In the data rows, 128 means zero.
Every row has a hidden score. How much higher is the second row's score than the first row's in each pair? 20 means about the same, 40 much higher and 0 much lower. The score is a weighted sum of the row's numbers plus the product of two more (or one squared), each taken from its middle value.
array([171, 155,  93, 155, 115, 160,  83, 134, 114,  81, 121, 134])
array([106, 114, 151, 117, 130, 148,  63,  96, 156, 167, 144, 116]) -> 8
array([118, 140, 114, 139,  72, 139, 139, 119, 128, 153, 173,  57])
array([146, 142,  92, 157, 114, 163, 132, 140, 115, 109, 101, 126]) -> 20
array([183, 165, 177,  90, 103,  89, 107, 144, 121, 111,  84, 162])
array([141, 118, 146,  98, 128,  95, 165, 152, 168, 132,  85, 160]) -> 36
array([134, 108, 113,  95, 157, 126, 149, 122, 117, 144, 169, 108])
array([166, 129, 156,  98, 111,  73, 132, 165, 148, 124,  90, 171]) -> 25
array([ 83, 121, 147, 128,  76,  91, 188, 128, 176, 175, 100, 162])
array([140, 118, 144, 142, 127, 154,  26, 126, 140, 144, 111, 120]) -> 14
array([114, 120,  97, 146, 140, 152, 184, 107, 112, 149, 108, 144])
array([136, 156, 157, 117, 103,  79, 143, 106, 171, 166,  80, 150]) -> 21
array([124, 122,  96, 165, 157, 137, 149, 118, 115, 137, 103, 139])
array([111, 101, 132, 113, 120, 112, 170, 132, 166, 169, 113, 135]) -> 19
array([153, 145,  96, 167,  90,  80, 122, 117, 119, 177, 119, 139])
array([129, 129, 104, 162, 142, 128, 152, 140, 118, 134,  85, 136]) -> 15
array([159, 140, 119, 180, 134, 115,  77, 155,  81,  63, 145, 125])
array([155, 137, 127, 146, 171,  92, 109, 143,  94,  57, 170, 115]) -> 14
array([125, 136, 131,  99,  54, 152, 140, 114, 182, 153, 150,  87])
array([168, 154, 123, 152, 157, 100,  65, 165,  89,  82, 102, 155]) -> 12
array([174, 114, 140, 124, 108,  81, 122, 143, 155, 151,  98, 143])
array([121, 111, 142, 135, 142, 147,  36, 121, 150, 154, 107, 146]) -> 23
array([161, 111, 124, 135, 126,  87, 116, 157, 149, 145, 102, 135])
array([125, 103, 119,  96, 135, 123, 161, 113, 116, 176, 151, 132]) -> 14
array([152, 129, 106, 162, 160, 124, 101, 153, 116, 101, 104, 127])
array([140, 125,  95, 170, 180, 115, 124, 129, 105,  92, 143, 120]) -> 22
array([133, 160, 128, 140, 170,  78, 105, 125, 109,  92, 184,  70])
array([ 58, 146, 149, 143, 166, 171, 104, 124,  38, 117, 150, 112]) -> 9
array([ 87, 184,  91, 156, 155, 158,  73, 132,  50, 112, 125, 164])
array([130, 118, 115, 147, 133, 140, 171, 126, 136, 140,  88, 131]) -> 9
array([147, 121,  93, 144, 161, 140, 149, 121, 125, 102, 149,  98])
array([143, 113, 160, 122,  78,  74, 154, 133, 181, 156,  96, 160]) -> 20
array([139, 157,  80, 155, 151, 114, 111, 139, 117, 138, 104, 126])
array([117, 116, 127, 117, 105,  92, 169, 122, 154, 190, 116, 135]) -> 13
array([ 88, 104, 135, 129, 122, 146, 177, 121, 143, 159,  99, 152])
array([150, 148, 118, 146, 104, 125, 129, 137, 153, 139,  76, 122]) -> 23
array([126, 132, 106, 157, 119,  83, 148, 141, 152, 161,  93, 142])
array([106,  96, 160, 112,  91, 117, 172, 128, 176, 157, 104, 160]) -> 11
array([163, 120,  94, 149, 104,  84, 119, 131, 161, 158, 134, 124])
array([144, 125, 133, 126,  43, 175, 132, 117, 126, 142, 148,  89]) -> 21
array([ 96,  94, 150, 116, 127, 163, 142, 123, 159, 135, 110, 151])
array([140, 112, 130, 107, 178, 107, 113, 125, 104, 100, 191, 117]) -> 17
array([137, 124,  94, 159, 162, 131, 154, 109, 111, 140, 111, 129])
array([125, 107, 110, 106, 137, 154, 157, 104, 122, 162, 142, 131]) -> 15
array([141, 106, 131,  97, 126, 162, 143, 118, 158, 130, 138, 103])
array([153, 121, 104, 154, 146, 101, 140, 144, 133, 135,  96, 133]) -> 28
array([127,  99, 132, 117, 129, 169, 155, 120, 143, 130, 108, 144])
array([148, 141, 100, 158,  62, 176, 138, 134, 117, 105, 131, 104]) -> 37
array([144, 104, 123, 103, 129, 164, 133, 125, 156, 128, 130, 116])
array([149, 126, 127, 136, 148, 151, 108, 130, 143,  78, 148,  78]) -> 23
array([144, 138,  81, 166, 161, 118, 136, 114,  99, 139, 115, 138])
array([ 93, 127, 136, 120, 129, 158,  95,  99, 143, 168, 147,  92]) -> 13
array([135, 116, 109, 153, 137, 130, 170, 127, 125, 146,  96, 122])
array([151, 132, 112, 154, 135, 130, 142, 145, 133, 119,  89, 110]) -> 21
array([143, 117, 109, 153, 184, 114, 125, 128, 118, 127, 118, 110])
array([161, 132,  94, 134, 141, 157, 124, 137, 121, 105, 102, 144]) -> 21
array([142, 131, 110, 103, 165, 126, 151, 102, 112, 147, 162,  87])
array([130, 129, 131, 182, 170,  95,  82, 151,  79,  68, 152, 130]) -> 26
array([134, 135, 100, 161, 157, 142, 129, 146,  97,  74, 146, 103])
array([118, 130, 113, 130, 129, 159, 194, 147, 120, 120, 107,  90]) -> 21
array([131, 139, 186,  74, 111,  95, 146, 159, 138, 124,  87, 167])
array([ 93, 107, 166, 130,  49,  91, 201, 147, 165, 156, 114, 143]) -> 26
array([170, 157, 110, 129,  73, 180, 113, 126, 132, 101, 117, 113])
array([149, 137, 113, 146, 148, 142, 116, 138, 118,  76, 156,  73]) -> 15
array([133, 143,  83, 175, 170, 119, 121, 140,  85, 108, 115, 143])
array([141, 138, 110, 148, 124, 111, 138, 133, 121, 109, 179,  51]) -> 17
array([ 99, 126, 145, 112, 152, 132, 101, 138,  66,  82, 206, 128])
array([ 65, 131, 170,  90, 105, 130,  85,  96, 175, 171, 155, 140]) -> 21
array([112, 120, 113, 159, 144, 133, 164, 121, 123, 151,  93, 130])
array([168, 146, 166,  92, 135, 115, 133, 121, 146, 113,  76, 160]) -> 8
array([163, 138, 128, 163, 173,  71,  99, 129,  83,  64, 166, 142])
array([128, 108, 118,  98, 147, 152, 123, 121, 187, 125, 116, 154]) -> 22
array([146, 130, 110, 153, 172, 119, 112, 139, 101,  76, 163,  95])
array([183, 156, 192,  88,  90,  82, 131, 129, 129, 119,  94, 146]) -> 7
array([148, 128, 114, 141, 155, 124, 127, 146, 124, 131,  85, 131])
array([138, 132, 119, 153, 120, 130, 133, 126, 115, 102, 179,  52]) -> 22
array([133, 108, 103, 129, 144, 150, 166, 116, 135, 143, 118, 123])
array([130, 104, 113, 108, 129, 122, 174, 100, 121, 174, 151, 134]) -> 17
array([133, 137, 133, 130, 119, 141,  86, 110, 127, 143, 171,  50])
array([148, 135, 103, 149, 105, 173, 141, 124, 129, 111, 121,  91]) -> 24
array([112, 152, 140, 128, 162,  86, 126, 123, 101, 102, 196,  64])
array([108, 103, 118, 121, 128, 139, 184,  92, 129, 171, 135, 141]) -> 20
array([149, 126,  98, 126, 142, 158, 155, 125, 124, 109, 147,  85])
array([166, 158, 194,  83,  87, 140,  85, 120, 137, 110,  97, 139]) -> 8
array([ 89, 113, 170,  72, 124, 157, 130, 126, 121, 149, 151, 119])
array([129, 116, 131,  77, 147, 141, 110, 124, 144, 133, 171, 103]) -> 26
array([128, 142,  87, 166,  85, 160, 135, 137,  89, 122, 155,  89])
array([149, 143, 117, 128,  53, 186, 139, 119, 152, 104, 134, 102]) -> 17
array([162, 155, 103, 183, 130,  77, 107, 138,  73, 134, 132, 100])
array([124, 103, 125, 104, 134, 167, 150, 123, 154, 129, 108, 154]) -> 14
array([111, 111, 146, 123,  91,  85, 182, 119, 163, 178, 100, 173])
array([171, 152, 186,  90, 103,  69, 148, 136, 141, 117,  89, 157]) -> 11
array([115, 101, 143, 121, 121, 132, 164, 125, 170, 150,  93, 148])
array([147, 147, 106, 159, 147, 108, 129, 153, 113, 118,  83, 134]) -> 24
array([129, 121,  97, 140, 156, 145, 162, 109, 115, 149, 122, 111])
array([138, 155,  89, 171, 145, 140,  87, 151,  80, 107, 113, 127]) -> 28
array([132, 121, 105,  91, 142, 146, 101, 119, 180, 139, 149, 121])
array([134, 129, 132, 176, 177,  82,  88, 144,  97,  78, 157, 111]) -> 17
array([145, 144,  95, 172, 176, 109, 113, 130,  85, 109, 139,  97])
array([112, 106, 152, 134, 112, 156,  36, 115, 159, 156, 115, 157]) -> 25
array([135, 125,  91, 146, 165, 154, 144, 113, 102, 126, 131, 113])
array([121, 121, 132,  75, 126, 143, 114, 123, 144, 138, 180,  99]) -> 17
array([117, 106, 148, 103, 131, 168, 151, 125, 143, 131,  99, 146])
array([132, 116, 106, 120, 138, 136, 187,  89, 111, 165, 143, 124]) -> 23
array([138, 131, 104, 160, 174, 109, 107, 142, 114,  78, 160, 102])
array([ 31, 161, 162, 107, 164, 171,  94, 124,  70, 118, 139, 151]) -> 10
array([153, 104, 113, 131, 133, 142, 159, 116, 119, 145, 136,  96])
array([111, 107, 115, 104, 168, 145, 140, 116,  94, 129, 180, 124]) -> 20
array([146, 112, 130, 105,  86, 170, 129, 123, 149, 146, 130, 107])
array([122, 114, 130,  89, 119, 156, 135, 111, 164, 150, 150, 101]) -> 18
array([ 33, 173, 154,  91, 157, 149, 127, 125, 112, 131, 101, 184])
array([147, 156, 106, 152, 152, 135,  82, 164,  41,  74, 144, 132]) -> 18
array([153, 136, 135, 166, 179,  77,  97, 138, 104,  64, 152, 119])
array([165, 163,  94, 157, 149, 121,  62, 154,  97,  87, 114, 143]) -> 26
array([ 63, 113, 174, 108, 106, 159, 120, 102, 149, 163, 125, 151])
array([151, 129, 131, 136, 177,  76, 139, 114,  85,  82, 190, 120]) -> 23
array([148, 131, 123, 112,  87, 177, 147, 112, 167, 115, 134,  89])
array([161, 129, 106, 151, 143,  84, 119, 142, 143, 142,  98, 133]) -> 21
array([103, 125, 141, 114, 152, 146, 108, 147,  38,  80, 193, 139])
array([106, 135, 137, 138, 154, 133,  95, 143,  42,  68, 197, 132]) -> 24
array([174, 129, 132, 157, 177,  84,  73, 144, 114,  85, 114, 150])
array([125, 102, 134,  80, 144, 156, 124, 121, 143, 137, 152, 129]) -> 18
array([125, 126,  92, 158, 141, 144, 173, 117, 113, 139, 101, 138])
array([140, 108, 111, 147, 116, 151, 153, 124, 151, 135, 115, 105]) -> 17
array([140, 152, 101, 137, 154, 147, 113, 169,  56,  99, 111, 131])
array([162, 137, 122, 141, 133,  82, 114, 169, 137, 115,  86, 151]) -> 24
array([124, 101, 129, 123, 136, 166, 155, 122, 145, 126, 102, 146])
array([172, 146, 172,  85, 109, 102, 135, 125, 160, 116,  80, 168]) -> 14
array([165, 127, 100, 144,  95,  72, 144, 123, 143, 172, 126, 137])
array([133, 155, 160, 119, 105, 191, 120, 123,  70,  98, 134,  77]) -> 8
array([161, 158, 190,  78, 104, 109, 118, 144, 123, 108,  84, 164])
array([153, 118, 157, 116, 102,  93, 123, 158, 158, 143,  86, 145]) -> 28
array([ 48, 123, 196, 106,  85, 159,  73,  99, 131, 138, 154, 189])
array([135, 124, 167,  83, 123,  90, 148, 152, 167, 133,  88, 167]) -> 18
array([110, 114, 134, 129,  84,  85, 166, 124, 172, 186, 117, 136])
array([132, 116, 115,  99, 159, 138, 136, 111, 104, 143, 174,  99]) -> 9
array([102, 101, 130, 126, 108, 135, 179, 117, 158, 167, 106, 147])
array([152, 117, 114, 169, 148, 137, 122, 139, 110, 103, 122,  96]) -> 17
array([ 35, 163, 156, 111, 176, 170, 115, 119,  62, 106, 137, 157])
array([ 82, 140, 197,  80, 139, 158, 110, 143, 108, 111, 109, 141]) -> 14
array([141, 134, 137, 144, 177, 106,  82, 133, 118,  57, 172, 107])
array([ 61, 134, 172,  89,  95, 124,  83, 102, 185, 165, 162, 138]) -> 19
array([110, 137, 128,  86, 123, 124, 125, 129, 127, 130, 200,  80])
array([165, 125, 131, 137, 157, 136, 123, 124, 124, 122,  87, 124]) -> 13
array([ 61, 133, 170,  88, 101, 130,  75,  99, 178, 163, 165, 144])
array([135, 127, 122, 114, 184,  94, 116, 121, 120, 105, 188,  98]) -> 18
array([128, 145, 130, 113, 131, 147, 106, 105, 128, 158, 151,  57])
array([158, 147,  87, 155,  98, 162, 136, 133, 120, 108, 122, 102]) -> 32
array([183, 153, 162,  94, 109,  92, 108, 146, 153, 109,  83, 156])
array([ 55, 116, 176,  95, 117, 161, 131, 112, 132, 154, 146, 127]) -> 17
array([145, 136, 167, 121, 175, 109,  89,  75, 148,  60, 161, 160])
array([106, 103, 187, 114,  68,  86, 176, 141, 150, 160, 111, 154]) -> 23
array([126, 120, 104, 109, 172, 134, 156, 103, 108, 134, 172, 107])
array([163, 114, 134, 151, 189,  97,  95, 140, 104,  84, 135, 126]) -> 16
array([103, 123, 141, 104, 155, 119, 106, 143,  87,  90, 206, 120])
array([107, 128, 133,  94, 155, 116, 112, 133, 106, 108, 206, 103]) -> 20
array([140, 115, 107, 106, 170, 124, 162, 102, 103, 138, 170, 113])
array([173, 136, 178, 118, 121,  71, 117, 104, 144, 152,  96, 138]) -> 15
array([120, 151, 170, 122, 184, 120,  59, 100, 143,  45, 152, 161])
array([ 49, 168, 133, 115, 168, 162, 120, 124,  97, 140, 101, 148]) -> 23
array([162, 132, 104, 150, 113,  64, 131, 127, 134, 170, 123, 128])
array([149, 135, 122, 144, 176, 104, 106, 134, 115,  68, 171,  95]) -> 17
array([164, 153, 107, 144,  59, 180, 121, 127, 132,  92, 124, 115])
array([158, 122, 110, 148,  90, 162, 133, 138, 133, 124, 112, 102]) -> 11
array([161, 163, 138, 112,  56, 189, 114, 104, 139,  88, 130, 121])
array([159, 131, 172, 113,  71,  70, 154, 131, 165, 148,  88, 159]) -> 13
array([113, 122, 131,  93, 149, 121, 116, 133, 104, 108, 205, 108])
array([119,  90, 135, 106,  97, 112, 164, 126, 145, 176, 145, 138]) -> 20
array([149, 140,  93, 170, 134, 150, 121, 146,  88,  88, 124, 117])
array([110, 124, 139, 119, 152, 138, 114, 141,  45,  70, 198, 145]) -> 13
array([ 62, 123, 179,  99,  90, 132,  80,  98, 169, 164, 164, 144])
array([142, 134, 121, 151, 150,  94, 131, 157, 131, 122,  79, 146]) -> 26
array([173, 129, 138, 134,  86,  69, 112, 162, 144, 143,  92, 159])
array([104, 158, 158, 103, 179, 111,  79, 100, 163,  76, 178, 105]) -> 21
array([ 99,  92, 143, 107, 121, 167, 153, 116, 153, 141, 125, 150])
array([144, 114, 117,  98, 128, 165, 137, 118, 166, 119, 143, 107]) -> 23
array([ 38, 135, 175,  95, 136, 154, 105, 106, 111, 146, 166, 130])
array([125, 138, 134, 146, 153, 164, 129, 128,  90,  58, 155,  94]) -> 29
array([106, 120, 143,  90, 147, 112, 100, 136, 117, 112, 206, 111])
array([116,  96, 128,  99, 122, 157, 164, 107, 142, 157, 135, 145]) -> 22
array([ 77, 152, 129, 141, 164, 175, 133, 135,  71, 119, 114, 101])
array([110, 132, 132,  79, 105, 141, 130, 121, 138, 142, 189,  87]) -> 21
array([107, 131, 128, 113, 164, 108, 119, 133, 124, 100, 198,  83])
array([124,  97, 143, 106, 134, 167, 127, 122, 148, 135, 111, 148]) -> 15
array([ 97, 101, 163, 107, 123, 169, 137, 115, 140, 146, 114, 138])
array([ 85, 140, 156,  97, 147, 167, 110, 132,  26, 101, 183, 132]) -> 20
array([138, 131,  86, 155, 159, 147, 152, 111,  98, 126, 130, 112])
array([151, 131, 129, 165, 180,  85,  96, 137,  86,  64, 161, 131]) -> 18
array([147, 128, 131, 101,  91, 175, 132, 112, 165, 130, 131,  94])
array([146, 123, 114,  88, 153, 145, 122, 112, 138, 137, 160,  99]) -> 16
array([139, 141, 106, 136, 130, 124, 136, 127, 141, 112, 171,  50])
array([134, 123,  94, 134, 152, 157, 155, 116, 130, 133, 117, 117]) -> 17
array([ 87, 100, 164, 130,  66, 100, 194, 141, 178, 151, 110, 152])
array([ 85, 104, 149, 113, 108, 164, 161, 124, 153, 143,  98, 172]) -> 14
array([145, 100, 138, 113, 124, 125, 138, 128, 148, 163, 114, 116])
array([147, 141, 124, 128, 101,  66, 136, 119, 147, 189, 114, 128]) -> 29
array([ 97, 133, 110, 159, 117, 113, 155, 154, 152, 143,  83, 144])
array([126, 120, 113,  96, 162, 116, 124, 123, 130, 135, 183,  96]) -> 4
array([154, 139, 105, 140, 135, 107, 123, 134, 149, 143,  80, 153])
array([ 99, 100, 170, 121,  56,  96, 184, 142, 160, 165, 121, 142]) -> 16
array([120, 111, 127, 127,  96, 101, 168, 128, 166, 178, 105, 139])
array([ 72, 122, 183,  93,  74, 120,  91, 101, 182, 167, 155, 156]) -> 17
array([104, 107, 162, 124,  60,  90, 178, 155, 175, 153, 104, 153])
array([140, 144,  91, 167, 116,  93, 120, 160, 133, 134,  93, 150]) -> 26
array([153, 121, 135, 146, 186,  74, 112, 136, 104,  70, 165, 130])
array([ 79, 130, 165,  96,  87, 118,  97,  96, 185, 173, 164, 122]) -> 21
array([158, 149, 118, 153, 150, 124, 109, 150, 112, 101,  81, 134])
array([121, 146, 124, 109, 160, 103, 116, 120, 129, 124, 188,  61]) -> 19
array([104, 155, 136, 134, 185, 167, 114,  84, 103,  93, 101, 178])
array([162, 128, 107, 158,  66, 164, 129, 128, 125, 112, 141,  91]) -> 33
array([131, 138, 165, 118,  75,  59, 179, 115, 161, 174,  99, 153])
array([103, 101, 135, 130, 112, 126, 184, 128, 158, 161, 100, 140]) -> 19
array([141, 133, 102, 153, 113,  85, 132, 142, 138, 166,  94, 150])
array([138, 113, 126, 109, 155, 165, 116, 128, 139, 127, 105, 132]) -> 8
array([151, 145,  88, 143,  86, 169, 137, 131, 126, 108, 144,  91])
array([148, 143,  80, 164, 125, 142, 144, 136, 107, 108, 136,  95]) -> 17
array([160, 120, 132, 143, 121,  91, 108, 165, 138, 132,  87, 146])
array([109,  99, 122, 118, 118, 131, 184, 102, 146, 173, 133, 136]) -> 19
array([127, 125, 111, 133,  94,  92, 147, 132, 174, 176,  98, 156])
array([163, 131, 122, 143,  75, 164, 124, 130, 143, 118, 125,  78]) -> 15
array([107, 157, 135, 136, 170, 111, 113, 122,  62,  86, 196,  84])
array([ 87, 139, 137, 102, 125, 155, 107, 106, 147, 162, 157,  78]) -> 19
array([156, 103, 145, 105, 110, 141, 131, 125, 162, 143, 100, 143])
array([142, 130, 119, 154, 167, 134,  86, 139, 110,  61, 159, 109]) -> 29
array([149, 124,  99, 177, 166, 120, 122, 134, 107,  99, 120, 127])
array([146, 146,  81, 160, 129, 147, 128, 138, 109, 118, 100, 140]) -> 25
array([ 48, 153, 142,  97, 156, 147,  88, 106, 159, 161, 124, 144])
array([108, 101, 123, 116, 121, 128, 184,  96, 135, 177, 138, 144]) -> 18
array([163, 139, 144, 109, 138, 154, 111, 113, 160, 108,  87, 135])
array([150, 127,  95, 117, 138, 153, 156, 122, 140, 124, 139,  90]) -> 29
array([ 75, 116, 162, 112, 121, 153, 102,  96, 159, 168, 135, 126])
array([140, 143, 109, 182, 160, 117,  75, 153,  93,  74, 132, 125]) -> 31
array([ 89,  97, 171, 118,  69, 106, 179, 124, 176, 164, 128, 140])
array([133, 104, 123, 132, 142, 155, 147, 131, 143, 125,  96, 141]) -> 18
array([132, 116, 121, 106, 178, 110, 106, 125, 123, 112, 188, 107])
array([150, 130,  99, 152, 112, 161, 156, 135, 125, 112, 100, 121]) -> 27
array([ 28, 162, 165, 111, 167, 166, 102, 123,  68, 120, 133, 151])
array([127, 115, 112, 135, 106, 112, 180, 122, 157, 172, 104, 131]) -> 31
array([137, 124, 104, 145, 131, 168, 157, 122, 119, 124,  98, 132])
array([ 57, 118, 184, 107, 123, 160, 166, 143, 104, 128, 126, 110]) -> 12
array([ 66, 160, 130, 128, 162, 175, 106, 117,  97, 141, 109, 121])
array([134, 133,  84, 158, 140, 156, 142, 128, 106, 126, 116, 118]) -> 25
array([130, 144, 121, 127, 178,  95, 128, 120, 108, 112, 181,  65])
array([ 85, 118, 150, 127, 154, 134, 106, 142,  56,  73, 198, 151]) -> 18
array([ 99, 105, 168, 124, 107, 168,  50, 103, 151, 150, 129, 152])
array([147, 144,  85, 177, 125, 136, 110, 144, 100, 112, 125, 106]) -> 25
array([ 67, 109, 147, 140,  95, 135, 188, 128, 148, 161,  99, 149])
array([ 95, 102, 142, 120, 126, 160, 160, 124, 154, 143, 102, 143]) -> 16
array([150, 122,  99, 124, 149, 163, 137, 124, 130, 120, 108, 137])
array([176, 133, 172,  93, 111,  86, 130, 142, 144, 127,  85, 160]) -> 13
array([ 76, 129, 168,  94, 143, 167, 124, 138,  50, 101, 177, 121])
array([140, 111, 130, 114, 138, 165, 148, 128, 144, 117,  97, 137]) -> 27
array([149, 113, 120, 132,  92, 174, 137, 123, 142, 132, 117, 110])
array([ 99, 119, 124, 154, 121, 121, 176, 145, 137, 148,  81, 146]) -> 27
array([136, 117,  98, 114, 132, 159, 167,  94, 120, 154, 138, 136])
array([146, 130,  89, 168, 167, 123, 124, 125, 108, 120, 124, 113]) -> 23
array([ 84, 130, 144, 112, 141, 151,  76,  97, 141, 165, 157,  98])
array([139, 126,  98, 139, 100, 103, 146, 125, 155, 175, 102, 152]) -> 32
array([153, 153,  98, 158, 109,  78, 108, 148, 152, 145,  94, 144])
array([130, 116, 102, 156, 155, 125, 158, 118, 106, 155, 109, 129]) -> 8
array([134, 120,  95, 145, 146, 152, 178, 107, 106, 141, 110, 137])
array([107, 122, 136, 129,  89,  92, 168, 127, 164, 184,  98, 145]) -> 25
array([106, 110, 117, 146, 119, 121, 174, 124, 158, 162,  97, 141])
array([130, 115, 144, 128,  67,  75, 163, 161, 176, 152,  99, 155]) -> 22
array([106, 100, 145, 112, 131, 169, 148, 130, 154, 123, 105, 146])
array([133, 106, 115, 100, 141, 132, 155, 100, 111, 166, 159, 128]) -> 16
array([128, 104, 133,  75, 143, 148, 120, 124, 143, 140, 158, 124])
array([ 46, 152, 157, 129, 167, 175, 104, 119,  44, 110, 150, 132]) -> 19
array([150, 151, 154, 131,  67,  56, 175, 115, 151, 169,  97, 140])
array([119, 138, 119, 133,  59, 143, 140, 122, 131, 150, 175,  60]) -> 23
array([172, 162, 128, 125,  58, 179, 108, 118, 143,  89, 120, 113])
array([ 30, 155, 156,  95, 150, 170, 105, 107, 112, 129, 156, 138]) -> 10
array([187, 155, 157, 101, 143,  88, 102, 150, 121,  97,  89, 153])
array([129, 123, 140, 116, 159,  94, 117, 132,  85,  79, 207, 127]) -> 26
array([110, 161, 166, 111, 190, 120,  71, 112, 140,  43, 147, 157])
array([138, 128, 100, 144, 166, 131, 117, 140, 119,  94, 160,  83]) -> 21
array([140, 142,  93, 156, 165, 126, 134, 130, 101,  89, 160,  87])
array([152, 132,  96, 160, 133, 153, 123, 136, 119,  90, 138,  95]) -> 20
array([150, 147,  92, 166, 126, 145, 103, 154,  91, 109, 108, 121])
array([137, 129, 190,  96,  84,  59, 163, 146, 150, 145, 100, 162]) -> 14
array([127, 110, 109, 142, 139, 147, 161, 121, 123, 151, 103, 130])
array([147, 160, 186, 121, 164, 116,  78, 124,  96,  39, 133, 146]) -> 12
array([108, 119, 130, 137,  73,  87, 173, 122, 176, 183, 109, 150])
array([ 69, 132, 166,  88, 106, 119,  82, 100, 183, 170, 161, 135]) -> 10
array([101, 114, 155, 116,  90,  84, 170, 124, 180, 177, 106, 154])
array([117, 112, 105, 149, 136, 153, 172, 123, 134, 135, 100, 139]) -> 19
array([124, 113, 106, 114, 147, 140, 173, 100, 107, 163, 149, 118])
array([157, 132, 129, 179, 138, 120,  67, 150,  87,  94, 141,  85]) -> 25
array([145, 146,  96, 158, 140, 119, 136, 140,  93, 108, 159,  63])
array([149, 155, 125, 171, 143, 128,  56, 150,  92,  49, 139, 135]) -> 24
array([153, 144,  94, 154,  81, 157, 143, 140, 109, 104, 150,  79])
array([168, 116, 124, 145,  68,  74, 122, 153, 156, 156, 115, 139]) -> 16
array([137, 121, 136, 122, 151, 117, 167, 155, 132, 124,  82, 127])
array([125, 131, 113, 139,  78,  80, 159, 130, 170, 180, 104, 153]) -> 26
array([149, 127, 106, 163, 156, 143,  89, 143, 122,  88, 126, 110])
array([118, 111, 183, 110,  80,  72, 171, 143, 156, 158, 103, 154]) -> 17
array([ 98,  98, 150, 108, 109, 171, 152, 113, 152, 142, 113, 164])
array([157, 129, 111, 137,  94,  71, 132, 125, 142, 184, 123, 135]) -> 26
array([137, 117, 100, 111, 152, 138, 165,  99, 103, 158, 152, 119])
array([160, 141, 100, 163,  94,  65, 130, 122, 116, 174, 122, 140]) -> 31
array([110, 149, 172, 115, 173, 170,  98, 121,  76, 108, 103, 113])
array([150, 141,  91, 145, 120, 164, 146, 140, 112, 106, 101, 130]) -> 36
array([125, 123, 144, 128, 163, 111, 105, 131,  62,  69, 202, 135])
array([129, 153, 134, 150, 172,  83, 124, 127,  77,  86, 183,  74]) -> 23
array([153, 133, 118, 153, 173,  97,  86, 142,  99,  61, 170, 127])
array([153, 143, 106, 174, 171, 110,  81, 146,  93,  76, 133, 126]) -> 21
array([144, 108, 107, 116, 145, 165, 162, 119, 141, 114, 120, 134])
array([148, 128,  92, 158, 137, 155, 142, 124, 108, 117, 128,  99]) -> 24
array([150, 139, 101, 147,  75,  69, 128, 128, 162, 174, 112, 159])
array([154, 139,  97, 149,  85, 170, 133, 127, 128, 110, 139,  87]) -> 17
array([117, 108, 111, 142, 134, 129, 168, 120, 142, 162, 105, 131])
array([133, 122, 132, 117, 111,  77, 161, 126, 141, 190, 116, 126]) -> 17
